(in the rows, 100 means zero)
Each path below is one point turned by a fixed rotation once a step. After each direction that follows a path, write how fast that rotation turns it, in degrees each step (0 if it stays still).
Each turn is a multiple of 5 degrees from 10 to 175, or 0.
Each row of a path follows its step; steps can be skipped.
path 1
step 0: 81  116  88  143  105  116  85  80  97  98  106  50  64  91  113  96  96  101  81  87  125  66  114  116  75  95  71  114  78  80  102  129  127  100  107  88  90  77  110  77  101  96  65  103  103  106  104  89  108  105  140  107  88  88  80  86  143  88  107  133  123
step 2: 92  78  119  115  78  124  119  122  93  89  108  68  98  107  97  101  69  87  117  94  121  114  117  91  96  118  88  90  125  127  89  105  75  101  55  72  117  102  96  111  76  107  92  97  90  136  110  103  119  96  131  89  161  87  88  63  71  130  98  98  98
step 4: 81  97  114  133  107  126  88  114  123  100  112  108  96  97  134  84  108  108  106  80  112  93  106  114  74  105  69  123  81  102  74  73  108  133  98  103  125  132  71  70  149  91  108  110  96  76  55  82  89  112  104  100  91  111  58  94  87  131  116  107  90
step 5: 76  77  109  122  88  110  121  135  89  67  105  73  73  87  117  107  104  131  117  69  93  81  130  115  96  109  90  91  120  64  85  101  124  117  69  90  94  101  101  85  76  106  106  92  84  104  126  68  118  109  138  132  123  94  76  60  104  109  115  106  85
step 7: 92  108  135  152  103  143  95  78  79  109  126  114  109  86  106  78  96  82  94  102  112  120  109  94  101  94  97  95  82  111  80  69  84  103  85  90  139  114  95  77  142  85  112  97  111  111  82  115  140  103  137  80  136  107  86  106  79  120  86  119  107
step 8: 90  89  116  140  111  115  86  111  101  46  108  68  73  74  99  123  107  114  102  99  132  68  129  104  65  98  95  99  90  104  97  106  93  116  92  69  116  115  104  85  89  97  79  124  124  77  116  97  144  106  135  127  93  103  127  96  115  95  97  131  86
step 10: 101  91  118  124  88  150  90  120  75  123  135  100  91  101  94  77  88  92  115  87  79  86  110  89  108  102  85  83  116  62  65  107  88  116  72  94  114  110  79  87  85  109  129  96  95  154  87  122  115  98  126  85  110  74  92  79  93  142  115  91  111
step 11: 97  66  77  117  79  125  111  97  112  89  115  104  87  82  74  95  70  88  71  119  94  85  128  97  90  91  79  82  111  121  54  90  84  104  70  79  103  110  100  94  94  87  66  133  139  107  126  84  95  102  146  123  77  95  101  108  121  112  108  133  109
step 13: 54  104  134  137  102  125  81  126  89  107  121  70  91  61  108  79  129  126  133  85  108  88  108  119  80  90  109  97  107  67  95  106  103  118  67  84  121  104  74  132  82  121  104  82  99  111  96  101  92  121  118  87  106  84  107  70  107  96  112  125  91
Speeds:
101  101  111  102  98  101  102  103  100  105  93  108  109  109  105  94  101  103  102  96  106  98  99  92  102  106  99  100  103  95  105  93  102  100  99  91  98  96  93  93  105  102  101  105  104  104  92  110  95  95  103  104  111  100  92  105  93  96  98  96  95 | 135
98  103  94  98  100  89  94  110  97  93  100  105  93  106  107  94  103  106  103  97  102  105  113  101  94  101  105  97  99  99  104  108  102  108  102  103  104  105  102  105  95  98  97  96  96  103  95  94  96  94  102  107  105  109  104  100  95  95  100  103  94 | 95
96  94  99  98  102  95  107  97  107  92  98  99  94  99  104  101  91  109  103  97  93  105  98  100  97  103  107  99  112  106  104  110  101  95  106  87  95  97  107  89  101  103  95  102  98  99  101  105  98  101  103  97  101  103  100  103  100  102  100  103  112 | 120
94  101  104  105  107  88  99  112  99  101  101  93  108  100  94  99  95  108  104  107  96  102  94  108  98  102  93  100  101  91  111  103  94  103  102  98  92  100  96  96  98  98  106  95  104  98  107  94  101  95  100  94  98  101  95  97  103  104  99  100  91 | 90
103  99  102  96  94  96  109  91  97  107  97  103  100  96  97  105  98  98  109  104  98  100  99  105  101  100  101  92  106  94  111  107  91  107  92  106  102  98  97  106  102  91  101  107  96  108  93  97  100  103  104  107  103  101  103  101  99  109  97  100  107 | 90
95  96  107  101  100  100  105  91  101  99  102  94  101  95  99  101  89  100  106  98  102  112  105  95  106  92  103  98  101  89  91  100  105  108  99  101  96  104  103  108  101  100  100  100  97  91  101  102  91  104  98  102  97  105  90  108  99  95  102  98  93 | 45
108  99  102  110  107  96  102  98  108  108  96  98  107  97  103  96  101  100  97  103  101  102  108  103  98  104  108  100  94  106  100  97  98  113  93  93  101  100  103  100  104  101  97  102  91  90  100  100  104  88  98  100  95  93  104  103  106  99  93  104  104 | 85
